Each pair is two rows. How far apart are they, by a hidden measure? 0 means very close, and 20 very far. Two or three weighted sums of its numbers give each row a place; it is the straight-line distance between the places.
[25 -7 30 -25 -27 -24 -15 -16 22 -16 -21 -8 -35 21 15 0 -8 -16 9]
[-10 1 2 5 -8 8 3 9 4 5 -11 9 -2 2 1 15 -8 7 8]: 10
[22 -12 18 -24 8 -22 -4 -21 5 -15 0 -10 -28 16 11 -17 0 -22 6]
[-25 2 -27 18 40 17 14 10 -37 15 36 22 22 -19 4 -15 -5 10 16]: 9
[-14 4 -10 7 7 2 6 1 -1 -7 -2 4 10 -2 3 12 -5 4 23]
[6 -8 0 -9 -8 -13 -7 -21 7 -19 -18 -21 4 -6 7 4 -3 -8 8]: 9
[10 14 -11 32 -10 9 15 9 23 32 38 43 2 -41 2 3 18 -1 19]
[50 -10 42 -50 27 -43 -22 -43 8 -33 6 -29 -49 36 5 -40 17 -39 -11]: 8
[-19 2 -1 -6 4 2 -2 2 -17 -17 -23 -18 13 14 1 16 -20 8 5]
[-26 1 -7 -8 12 -9 -3 -5 -15 -25 -26 -21 15 13 14 18 -26 10 16]: 3
[-2 -6 28 -17 -12 19 1 7 -9 -33 -27 -8 -7 34 -11 25 -28 -1 7]
[0 -2 12 4 -24 26 4 15 0 6 1 22 -7 -4 -13 11 -10 -2 0]: 8
[5 10 -3 22 -29 16 8 25 22 38 18 35 -5 -20 -7 1 15 1 -9]
[90 -14 57 -78 66 -85 -34 -77 5 -49 26 -43 -92 55 12 -90 50 -65 -23]: 8
[-22 -11 -6 -8 -6 4 -5 -5 -11 -26 -34 -32 25 13 -1 21 -28 17 6]
[-22 3 -10 -2 15 -4 1 -2 -15 -18 -15 -15 11 15 4 20 -14 6 18]: 5
[1 5 2 17 -23 16 10 23 7 39 17 36 -6 -15 -4 0 1 1 3]
[18 -9 17 -32 -9 -22 -13 -27 8 -27 -23 -28 -16 21 10 -10 -6 -15 -7]: 9
[14 -4 14 -19 14 -19 -13 -10 -1 -7 2 -7 -25 23 1 -18 3 -11 -3]
[40 -23 46 -53 -3 -23 -27 -37 8 -50 -29 -47 -39 48 -4 -15 -5 -25 -19]: 1
[49 -17 27 -48 27 -40 -25 -59 6 -56 -5 -57 -29 26 2 -39 24 -36 -20]
[3 -2 -2 -13 -2 -21 -13 -15 6 -6 -23 -22 -4 7 4 -4 -1 2 -8]: 13
[63 -5 55 -54 35 -52 -20 -39 6 -22 15 -16 -84 51 8 -52 28 -48 -12]
[0 2 8 8 -22 13 6 13 6 13 3 22 -7 -3 -3 14 -6 -4 4]: 4
[-7 8 3 3 14 7 3 7 -9 -17 3 -10 5 10 -9 17 -4 4 8]
[-2 4 -3 -4 -11 -13 -8 -3 7 -2 -20 -12 2 8 7 6 -5 1 -3]: 13
[10 8 4 -12 34 -26 -5 -3 -9 4 13 -12 -20 21 -7 -23 21 -8 -17]
[-16 8 -35 29 21 15 12 8 -15 27 35 24 30 -39 2 -14 13 14 7]: 6
[-11 -2 1 0 1 11 2 11 -10 -1 -5 1 4 9 -6 9 -12 3 2]
[-1 5 -3 16 -11 11 6 4 10 7 11 18 7 -19 -1 12 3 -2 13]: 8
[46 -18 47 -44 12 -23 -17 -42 4 -45 -9 -31 -41 34 1 -26 3 -40 -3]
[-2 15 -27 30 16 12 14 8 -3 20 43 30 19 -45 3 -7 15 -3 17]: 11
[51 -27 42 -65 29 -35 -28 -61 -6 -57 -10 -49 -45 42 7 -50 4 -38 -16]
[-6 6 -6 16 -8 11 6 30 -4 31 6 18 1 -1 -14 2 12 11 -21]: 3
[-15 -3 -2 3 -29 -3 -2 12 5 13 -30 3 1 8 15 14 -21 15 5]
[-9 -4 -12 17 -3 20 10 -1 -6 6 7 7 28 -34 -1 4 -6 11 1]: 14
[-18 -4 -6 2 -17 10 4 11 -8 4 -16 -11 14 7 -6 12 -14 16 -15]
[35 -12 14 -36 -16 -47 -27 -49 32 -33 -31 -45 -25 14 19 -14 4 -19 -4]: 12
[49 -7 14 -45 71 -57 -25 -58 -10 -32 28 -38 -43 26 10 -72 40 -39 -18]
[26 -2 32 -20 -23 -16 -12 -10 24 -10 -20 -3 -35 25 4 8 -5 -20 4]: 10
[-17 2 -28 22 18 25 12 18 -22 23 25 20 27 -25 -4 -14 8 18 -9]
[-27 10 -24 10 29 -14 1 1 -16 7 3 1 16 -9 17 -2 -10 8 22]: 11
[-5 -11 -3 -11 -23 -7 -7 -12 7 -9 -29 -14 5 3 15 4 -20 9 7]
[-18 7 -3 2 18 5 4 10 -20 -5 2 -5 10 14 -6 10 -3 5 -4]: 7
[-29 -3 -12 14 -46 15 0 23 12 9 -46 2 25 -3 2 46 -31 23 8]
[40 -15 47 -48 -1 -25 -20 -28 12 -33 -22 -30 -47 50 -4 -18 1 -25 -17]: 3
[-5 2 -9 19 -12 13 8 13 5 16 15 14 12 -27 -7 3 8 7 -3]
[-7 10 -2 8 -15 11 0 31 3 29 3 17 -5 6 -8 6 5 10 -21]: 6
[-5 1 4 -9 -6 0 -5 9 -7 2 -13 -5 -7 22 -1 5 -9 7 -10]
[-27 0 1 -14 23 3 -6 12 -31 -30 -24 -32 13 39 -14 18 -14 13 -11]: 11
[-16 -6 23 -9 -52 19 -6 20 10 -9 -55 -12 5 26 -10 42 -35 14 -8]
[-17 -2 -8 4 0 11 2 -4 -10 -19 -19 -20 26 -4 -4 16 -11 10 8]: 14
[-2 9 -18 29 1 14 16 13 2 31 33 38 10 -36 2 -7 16 1 5]
[-8 -5 6 0 -17 6 2 7 2 1 -13 8 -3 3 5 15 -17 2 16]: 9
[1 9 -11 20 -20 8 10 4 18 10 6 10 15 -29 -3 15 10 6 2]
[0 -15 18 -8 -41 18 -1 -8 10 -23 -29 -4 4 -6 -2 29 -33 -1 26]: 9
[-10 -1 -7 5 0 14 3 7 -7 -7 -5 -4 11 0 -9 14 -4 7 0]
[-8 -11 10 -21 -19 -2 -9 -8 -5 -17 -38 -27 4 21 3 9 -20 6 -12]: 14
[14 5 12 -17 19 -22 -9 -14 1 -9 3 -10 -20 18 -1 -15 8 -11 -5]
[-27 11 -12 14 -34 9 2 23 8 11 -36 -3 23 5 -3 41 -15 24 -7]: 2
[15 0 22 -22 21 -14 -9 -3 -8 -11 7 -11 -27 31 -10 -16 9 -11 -15]
[-30 -6 -25 2 9 -3 0 -8 -21 -9 -18 -17 33 -10 7 8 -16 16 15]: 1
[-35 -13 -7 -14 13 -2 -8 -5 -29 -23 -30 -17 15 20 15 9 -41 9 25]
[0 -5 10 -13 -10 -1 -12 -6 1 -14 -18 -11 -6 14 0 6 -11 -1 3]: 7
[8 -1 17 -21 9 -10 -9 -3 -6 -13 -7 -17 -16 34 -8 -11 1 -5 -17]
[-6 10 1 9 -9 13 4 28 4 27 6 18 -8 9 -10 7 5 11 -19]: 8
[62 -9 18 -41 60 -69 -24 -76 11 -38 29 -35 -42 7 23 -73 41 -48 4]
[0 8 -21 38 -15 27 19 16 12 40 35 36 23 -55 -8 -9 22 6 -11]: 15
[-12 7 -9 13 5 4 4 19 -7 21 12 16 1 -1 -5 2 1 9 -2]
[-9 -1 -17 18 14 15 11 -11 -7 -16 17 5 32 -34 -4 3 -3 1 27]: 19
[-12 2 1 1 -13 5 2 11 -2 1 -16 -4 8 5 -1 17 -9 5 -4]
[7 2 7 18 -19 14 14 13 18 18 17 36 -5 -23 1 7 1 -2 13]: 5
[4 -3 -2 -8 -12 -24 -10 -15 15 -7 -21 -18 -2 -2 13 2 4 1 -2]
[-11 2 -2 2 -8 5 4 3 1 -9 -16 -10 13 4 3 16 -11 9 7]: 6
[-11 -4 2 -3 -18 6 1 2 1 -5 -21 -2 3 3 8 17 -22 8 15]
[68 -15 56 -62 31 -55 -22 -55 7 -42 11 -29 -73 45 8 -59 22 -52 -10]: 9
[-4 -4 -11 20 -6 18 11 3 2 15 15 21 16 -34 3 1 -3 4 15]
[-15 -7 2 -1 -3 18 6 12 -18 -7 -8 -3 12 6 -8 12 -11 7 -5]: 4
[23 1 0 -12 29 -24 -12 -32 7 -30 9 -29 -3 -5 -2 -16 28 -15 -3]
[7 -7 11 -11 -10 -8 -4 -11 10 -14 -18 -7 -11 11 7 0 -12 -8 4]: 15
[25 -10 11 -20 1 -24 -17 -33 18 -22 -16 -24 -18 9 14 -10 -1 -21 5]
[-20 -5 -12 3 24 8 5 -14 -19 -33 -2 -13 28 -5 12 9 -22 4 26]: 16
[-5 2 -5 17 -15 25 9 31 -3 42 21 30 6 -11 -12 -7 9 10 -23]
[-5 4 7 6 -15 14 5 16 1 14 3 21 -6 -2 -2 5 -6 1 2]: 4
[24 -15 14 -25 -4 -14 -12 -36 11 -38 -16 -29 -7 9 6 -9 -7 -18 3]
[-13 13 -14 17 22 2 11 12 -10 27 33 26 4 -18 6 -5 7 6 14]: 15
[-19 -1 -9 0 -4 0 0 10 -7 7 -9 6 6 2 7 10 -15 9 11]
[-26 -2 -14 3 -1 4 -3 6 -15 -5 -20 -22 25 8 -3 13 -12 15 -16]: 2
[17 -6 15 -23 -10 -17 -8 -12 9 -8 -15 -14 -25 23 8 -5 -4 -12 -1]
[13 3 7 -14 21 -30 -9 -17 -1 0 6 -8 -19 8 10 -24 12 -10 -1]: 1
[7 4 2 -10 20 -18 -7 -1 2 -5 7 -13 -12 15 -5 -8 20 -6 -17]
[-15 6 -39 33 8 14 13 3 -2 24 26 19 38 -53 4 -10 13 13 9]: 2
[3 -2 15 5 -28 26 6 18 8 13 -1 21 -6 1 -10 12 -10 3 -7]
[80 -3 32 -59 59 -91 -39 -82 22 -46 19 -63 -64 34 14 -76 56 -54 -27]: 14
[-21 -3 -4 -4 -1 2 0 5 -12 -12 -19 -8 13 7 6 11 -23 9 11]
[-6 0 -13 13 -9 7 5 7 2 10 6 14 11 -21 3 8 -4 6 17]: 6
[9 -4 13 -16 -8 -14 -4 -12 3 -6 -12 -7 -18 13 9 -6 -4 -11 7]
[16 -5 17 -21 2 -17 -11 -9 6 -11 -8 -12 -26 25 5 -11 0 -11 -7]: 2
[6 1 -3 -5 -9 -22 -14 -13 16 -4 -13 -13 -6 -1 12 0 6 -4 2]
[-20 11 -32 16 13 -16 3 3 1 11 -2 -9 26 -16 10 8 12 15 5]: 6
[-21 -2 -17 9 12 9 4 8 -15 6 6 7 19 -9 3 -3 -15 8 5]
[-1 -10 10 -10 -24 15 -1 -2 5 -28 -31 -22 9 13 -12 29 -20 3 -5]: 10
[-29 8 -30 1 31 -15 -2 -10 -15 -17 -14 -28 27 4 9 14 -9 18 13]
[15 -3 10 -12 -25 -17 -15 -23 29 -23 -29 -29 -6 2 6 17 2 -8 0]: 11
[-21 9 -17 24 -33 0 4 17 21 20 -15 11 18 -17 11 34 -8 16 19]
[41 -16 50 -54 -22 -31 -25 -26 15 -40 -43 -45 -46 59 -5 -8 -9 -24 -26]: 1
[-7 7 -18 3 9 -18 -10 -8 2 -4 -7 -22 11 0 3 1 9 9 -13]
[-6 14 -16 22 -6 11 8 22 3 34 17 22 5 -10 -6 1 15 12 -15]: 1
[-11 6 12 -5 0 9 2 24 -8 4 -7 2 -9 30 -16 16 -6 5 -14]
[-20 1 -16 2 -9 2 -4 1 -4 -9 -27 -20 24 0 3 18 -14 14 -4]: 2
[62 -21 45 -55 4 -46 -27 -76 21 -52 -17 -41 -50 21 21 -42 6 -46 8]
[-12 1 -3 1 7 4 2 3 -9 -14 -15 -4 6 4 0 13 -13 8 11]: 14
[89 -9 47 -67 52 -75 -31 -80 18 -53 19 -50 -79 42 8 -75 42 -64 -14]
[-19 4 -31 16 23 7 9 -5 -15 -1 14 0 35 -25 0 -2 -2 9 15]: 9
[-9 -4 2 -1 -11 18 6 5 -3 -3 -17 4 8 -2 -3 13 -15 3 -1]
[-26 1 -7 22 -59 21 10 20 22 4 -45 5 27 -19 4 59 -27 21 20]: 7
[-4 18 -31 38 21 5 16 8 3 30 44 25 23 -45 0 -9 29 5 11]
[4 11 -7 32 -9 22 18 24 11 52 44 58 -4 -40 1 -9 17 0 9]: 15
[65 -9 40 -58 31 -65 -30 -65 13 -41 4 -45 -63 39 16 -59 32 -43 -11]
[-2 -16 9 -12 -35 1 -10 -11 17 -23 -44 -19 5 0 9 20 -28 3 14]: 10
[28 -3 9 -29 -1 -45 -23 -35 26 -20 -24 -35 -25 14 19 -12 12 -15 -12]
[-39 2 -40 9 44 -11 0 0 -35 -3 3 -13 34 -4 12 -5 -10 21 14]: 7
[-3 5 10 7 -7 13 7 24 0 25 8 32 -18 6 -5 3 -7 -1 1]
[-9 8 -39 47 25 34 24 24 -13 50 67 49 32 -59 -16 -30 34 8 -13]: 16
[43 -1 34 -42 40 -41 -20 -23 -5 -20 12 -22 -53 48 -5 -44 24 -31 -25]
[-17 5 -3 0 16 -2 3 10 -13 -3 -4 2 2 12 4 13 -12 5 12]: 8
[32 -7 11 -31 36 -31 -11 -38 -2 -29 15 -25 -24 13 11 -37 19 -26 -2]
[-19 3 -11 5 7 -14 -2 -7 0 -17 -16 -15 11 4 8 21 -15 3 20]: 4
[-17 7 -12 0 14 -7 0 -3 -3 -19 -15 -24 19 5 -2 19 -2 14 9]
[-25 5 -30 12 23 -6 6 -4 -18 -6 3 -10 31 -10 7 4 1 12 19]: 8
[76 -11 40 -63 26 -78 -34 -80 25 -44 3 -47 -68 30 26 -66 26 -51 -3]
[-13 0 -17 18 4 15 8 8 -2 13 12 8 19 -17 -4 2 6 10 2]: 9
[-14 -7 19 -11 -36 23 -6 24 -5 -6 -42 -7 1 31 -11 34 -30 12 -15]
[47 -11 41 -44 -4 -36 -27 -36 24 -34 -17 -33 -50 35 2 -18 10 -31 -13]: 7
[-14 -5 7 -4 -27 17 -2 14 -1 -7 -29 -5 8 10 -3 24 -26 9 2]
[5 10 -10 30 -1 16 15 17 8 32 35 39 5 -31 -6 -4 14 0 5]: 9
[-14 6 -21 20 12 15 7 14 -14 16 22 5 27 -18 -17 -2 11 11 -18]
[-7 -2 -2 3 -17 3 2 -2 11 -6 -17 -8 6 1 3 17 -8 4 5]: 4
[-16 4 -18 14 13 5 3 -4 -9 1 6 0 22 -16 2 4 -6 13 17]
[-16 -2 -4 3 6 3 4 -5 -10 -13 -9 -6 19 -3 0 10 -17 3 21]: 3
[-3 -5 4 7 -34 22 7 17 5 12 -12 9 7 -6 -14 11 -4 9 -19]
[-8 -1 3 7 1 12 6 6 -7 -3 -1 7 7 -6 -4 9 -13 3 8]: 2
[-20 3 -21 10 22 4 4 -4 -14 -13 2 -9 31 -17 2 4 -4 9 12]
[57 5 23 -43 51 -63 -25 -44 9 -21 22 -39 -57 42 -2 -50 50 -36 -30]: 11
[-20 6 -9 3 19 3 1 8 -17 0 -1 -2 12 11 1 9 -10 10 11]
[-5 7 -11 25 -1 25 11 18 -2 29 30 34 8 -28 -2 -4 10 4 1]: 4
[-7 -14 7 -2 -25 17 2 -2 4 -15 -22 -5 8 -5 -3 21 -23 -1 12]
[-11 4 -6 9 -9 -3 3 24 1 32 4 20 -11 6 4 3 0 10 0]: 9
[12 -14 19 -23 -2 -13 -13 -21 3 -13 -16 -14 -18 15 10 -10 -7 -10 1]
[-43 -4 -13 -26 46 -19 -4 -7 -42 -38 -39 -34 10 52 20 13 -40 15 31]: 14
[2 1 11 0 -16 2 0 0 15 -8 -15 3 -7 0 -3 21 -11 -6 15]
[43 -13 33 -41 17 -33 -15 -37 1 -29 1 -19 -46 31 3 -35 8 -29 -4]: 5
[-7 0 -7 1 -9 -3 -4 -3 4 4 -12 -7 3 1 7 9 -8 7 4]
[-55 15 -18 29 -74 34 10 66 13 37 -59 14 28 8 -11 81 -32 45 -4]: 2
[2 2 14 6 -40 11 6 23 11 32 -6 31 -20 2 -6 13 -12 1 0]
[50 -5 24 -44 29 -60 -26 -61 19 -41 2 -47 -41 21 13 -48 29 -38 -13]: 15
[-13 7 -15 13 5 7 4 0 -3 0 4 1 20 -18 -2 8 2 8 8]
[-6 1 -17 25 -3 15 14 2 1 14 19 20 20 -35 4 -3 5 3 16]: 5
[-14 3 -23 20 20 12 11 1 -9 8 28 20 21 -28 5 -5 2 3 21]
[83 -13 39 -68 74 -73 -33 -88 -1 -65 23 -63 -64 42 8 -85 48 -60 -22]: 10
[-8 3 -15 22 -13 12 7 9 10 16 5 5 19 -27 -3 6 9 13 -7]
[-7 -6 -16 16 -16 14 6 8 6 19 7 15 16 -21 3 4 3 11 0]: 7
[-12 0 7 2 -8 18 2 17 -13 2 -2 5 4 7 -8 9 -12 7 -9]
[-9 2 -17 21 8 16 12 14 -11 22 29 28 11 -21 -1 -6 3 7 10]: 9
[-7 3 -2 5 -12 3 0 11 7 6 -13 0 6 4 -1 16 -6 10 -7]
[-1 5 13 -1 -13 13 4 13 1 -5 -10 0 -5 14 -13 21 -9 0 -3]: 5
[-1 4 -3 17 11 25 14 9 -9 -2 21 16 12 -15 -15 10 2 -1 5]
[-20 2 -22 11 10 9 4 11 -16 9 -2 -4 25 -2 -5 5 -2 13 -11]: 11
[-7 -8 0 8 -23 29 6 9 -3 -4 -11 0 16 -6 -13 15 -8 7 -12]
[-14 1 -9 5 5 11 2 -4 -10 -12 -8 -1 16 -2 1 10 -20 7 18]: 2
[-10 -1 7 2 6 16 3 12 -13 -9 3 1 4 6 -4 9 -15 3 8]
[-6 2 -5 10 -7 16 7 12 -2 5 -1 4 16 -9 -14 10 3 11 -12]: 9
[-16 2 -9 6 9 6 1 3 -9 -14 -6 -11 18 -4 -1 12 -8 5 3]
[15 18 -19 50 -22 29 20 37 19 80 66 71 -2 -53 -12 -16 43 3 -21]: 11
[-16 6 -13 11 8 7 4 16 -13 9 3 0 16 2 -7 3 4 12 -10]
[-18 -8 3 -8 -7 11 -4 6 -12 -16 -25 -13 15 17 0 16 -26 10 0]: 5
[-12 -7 -6 13 8 31 11 10 -16 6 20 19 16 -16 -7 -3 -8 4 1]
[-6 -14 3 -13 -22 -3 -8 -4 2 -3 -28 -11 -1 6 12 10 -23 5 2]: 15
[-19 -4 -20 14 22 24 11 1 -24 -3 16 -1 36 -22 -6 -3 -4 13 3]
[-8 9 -17 26 6 7 14 -2 5 16 25 24 13 -37 6 -3 8 1 26]: 6
[-12 -2 8 -7 -8 17 4 18 -12 -4 -15 0 0 22 -9 18 -16 6 -12]
[-29 -2 -26 0 20 -6 -5 -5 -17 -18 -22 -26 31 4 8 12 -12 16 13]: 10
[-15 7 -20 18 15 7 9 7 -8 13 20 14 18 -17 3 0 7 5 7]
[56 -2 30 -43 48 -48 -20 -47 6 -34 20 -35 -47 28 4 -51 34 -43 -11]: 4
[-20 3 -13 12 13 12 8 20 -16 15 17 9 18 -6 -8 -5 4 13 -16]
[-6 10 -21 24 -18 -5 2 10 15 33 8 19 11 -29 7 7 14 17 -2]: 10
[-5 -1 -11 20 -10 12 8 4 5 14 10 22 10 -27 5 6 -3 7 13]
[-6 20 -38 43 15 8 17 14 4 48 50 33 21 -50 -2 -16 36 10 -2]: 4
[0 -9 -2 -8 -15 -5 -9 -15 7 -18 -27 -23 12 2 6 10 -8 5 0]
[12 8 15 25 -9 30 16 27 3 28 39 42 -8 -22 -20 -2 16 -3 -7]: 7
[58 -13 26 -55 43 -58 -29 -66 2 -51 5 -55 -44 30 14 -63 27 -42 -14]
[2 5 -6 20 -38 15 8 21 20 40 9 33 1 -27 -2 2 5 7 -10]: 13
[-55 0 -19 29 -81 40 10 40 15 25 -64 16 42 -14 8 75 -54 40 19]
[-22 2 -11 -2 4 -1 -4 2 -11 -9 -22 -16 12 10 6 17 -14 10 7]: 12
[33 2 24 -31 9 -53 -18 -20 18 2 1 -7 -54 27 11 -25 18 -24 -4]
[16 -13 16 -29 15 -17 -15 -21 -6 -29 -7 -25 -21 26 3 -20 -1 -15 -15]: 12
[16 4 19 21 -20 36 17 28 10 38 34 56 -15 -22 -12 -3 10 -9 0]
[-44 -3 -10 18 -60 33 6 37 9 13 -50 2 37 0 -4 61 -40 30 4]: 5
[2 17 -15 35 24 36 24 20 -12 22 57 39 18 -41 -19 -12 26 -2 -2]
[1 6 12 10 0 21 11 28 -6 22 27 39 -15 2 -8 2 2 -3 -2]: 17
[11 -4 11 -24 15 -17 -8 -14 -5 -18 -7 -20 -15 21 3 -15 3 -8 -9]
[-12 1 -8 10 -9 11 6 18 -5 22 0 13 6 0 -4 3 -8 6 -8]: 8
[11 -6 -5 -10 -5 -24 -9 -33 14 -17 -15 -19 -1 -8 17 -7 -2 -9 14]
[-29 3 -11 16 -48 14 6 19 10 15 -34 12 20 -11 11 42 -27 18 18]: 9
[7 -6 2 -12 -8 -9 -10 -22 6 -22 -24 -24 5 0 9 0 -6 -7 1]
[-2 2 -26 34 9 25 21 3 -1 23 45 37 23 -55 0 -10 12 3 21]: 9
[-1 -8 15 2 -24 38 8 22 -7 7 -3 13 2 2 -20 11 -13 3 -16]
[-12 -1 -14 11 -3 5 5 -4 1 -7 -4 -1 20 -17 4 12 -3 7 11]: 12
[-25 6 -12 2 23 0 -2 16 -21 4 -2 -3 10 20 1 6 -3 12 0]
[-9 -7 5 -4 -19 5 -1 -1 1 -10 -25 -5 8 0 1 19 -19 5 7]: 4
[-7 10 -7 10 0 12 4 16 -3 9 7 1 13 -7 -11 9 9 9 -9]
[47 -16 34 -34 24 -24 -13 -53 10 -47 11 -25 -30 15 4 -32 11 -37 8]: 11
[-9 9 -14 18 9 20 13 17 -12 15 18 8 20 -12 -13 -2 14 6 -12]
[8 11 -1 26 -14 27 8 20 15 28 30 34 0 -28 -13 0 20 1 -7]: 3
[-34 -9 -17 -6 23 10 0 -2 -34 -28 -22 -32 37 17 -2 9 -21 16 -2]
[-18 -1 -18 13 13 4 11 -7 -8 -7 6 1 24 -23 8 2 -13 6 27]: 4
[-4 7 -14 29 10 14 14 9 0 18 33 28 13 -35 -4 -4 12 3 13]
[-10 14 -16 17 33 1 13 11 -12 8 27 13 6 -6 -1 1 9 4 14]: 3
[-11 -14 -2 -2 -13 22 3 -7 -7 -25 -20 -14 27 -7 -4 19 -23 3 8]
[-27 -5 -6 -10 4 6 -2 -1 -19 -27 -32 -26 22 16 -1 21 -27 14 4]: 5
[-7 -1 1 2 -17 10 0 7 2 -2 -14 -5 5 5 -6 17 -9 7 -5]
[-7 0 -4 13 -3 23 8 10 -3 10 17 22 6 -20 1 3 -8 3 10]: 7
[1 13 -8 31 -8 20 11 31 8 48 37 42 0 -25 -13 -10 21 11 -19]
[-3 -7 9 2 -31 24 5 11 1 3 -11 11 6 -5 -8 12 -16 7 -3]: 2
[7 -1 10 -7 -5 -3 -1 7 5 0 -1 8 -18 11 1 7 -7 -4 1]
[-25 -9 -3 -10 10 -1 -7 -6 -17 -29 -33 -26 18 17 6 18 -28 11 13]: 2
[-3 -1 -9 21 -8 21 11 4 -4 10 14 11 24 -31 -6 4 4 9 3]
[51 8 5 -33 78 -72 -20 -59 -1 -25 45 -38 -37 15 13 -72 61 -38 -19]: 9
[2 4 -7 29 1 32 21 25 -3 34 46 44 8 -36 -13 -11 17 2 -2]
[1 0 3 18 -16 32 12 30 -2 35 28 33 -3 -10 -18 -2 11 7 -19]: 6
[-13 8 6 7 -30 9 6 26 11 15 -19 17 -3 12 -3 30 -16 8 9]
[2 -2 18 0 -29 22 1 8 3 -1 -11 9 -4 5 -7 22 -10 0 7]: 2
[4 -6 3 -3 -24 -5 -3 -16 17 -11 -26 -5 2 -10 15 14 -16 -4 14]
[-8 12 0 7 9 16 9 31 -17 21 15 16 -3 10 -18 1 6 11 -19]: 9
[-11 -9 2 -2 -23 4 -1 6 0 4 -20 8 -1 6 9 13 -27 6 9]
[-18 2 -36 19 15 -4 9 -2 -6 13 11 4 26 -27 10 -2 4 14 16]: 12
[-18 3 -24 12 6 7 3 -1 -6 0 0 -4 27 -14 5 6 -5 13 12]
[-25 -5 -14 -1 13 2 1 -6 -21 -17 -13 -13 21 3 10 10 -22 14 21]: 4
[48 -4 26 -44 58 -57 -18 -43 -5 -22 27 -30 -50 36 13 -66 32 -36 -20]
[-13 3 -24 19 -1 0 7 9 1 27 11 19 9 -23 10 -2 1 10 10]: 3
[-22 -1 -10 -4 17 -7 -1 0 -13 -14 -19 -15 11 13 8 14 -19 9 17]
[-6 9 -8 19 13 20 16 11 -9 10 30 21 12 -21 -9 -6 10 1 2]: 10
[-26 -2 -12 0 6 0 -5 9 -14 -1 -17 -11 18 6 3 11 -15 16 3]
[-18 -7 -1 4 1 21 4 5 -17 -16 -8 -11 26 -2 -13 10 -13 11 -11]: 11
[-10 9 -22 24 0 11 12 16 0 29 21 19 19 -29 -2 -4 12 12 -5]
[1 -2 9 6 -39 13 0 14 13 17 -15 11 -1 -6 -8 19 -7 5 -6]: 10
[-22 -4 -13 -1 -5 -7 -6 -5 -8 -12 -24 -20 22 5 8 17 -22 14 11]
[-13 0 -19 14 10 22 9 3 -14 1 14 9 20 -23 -3 0 -3 7 7]: 14
[-7 6 -11 16 -11 6 9 14 7 23 3 21 -2 -9 3 6 3 6 5]
[-5 6 -5 18 -11 10 9 18 4 29 6 23 2 -15 -5 1 8 8 -3]: 3
[-26 -18 4 -15 0 10 -7 -16 -20 -51 -44 -39 25 18 4 25 -41 6 19]
[-11 1 -5 3 -27 -5 -6 4 12 2 -28 -11 6 2 5 24 -11 11 2]: 9
[42 -10 18 -46 50 -54 -23 -52 -3 -31 12 -40 -41 35 16 -63 29 -27 -22]
[-6 -2 5 2 -38 10 0 3 11 -9 -34 -4 6 -2 2 30 -19 4 11]: 1
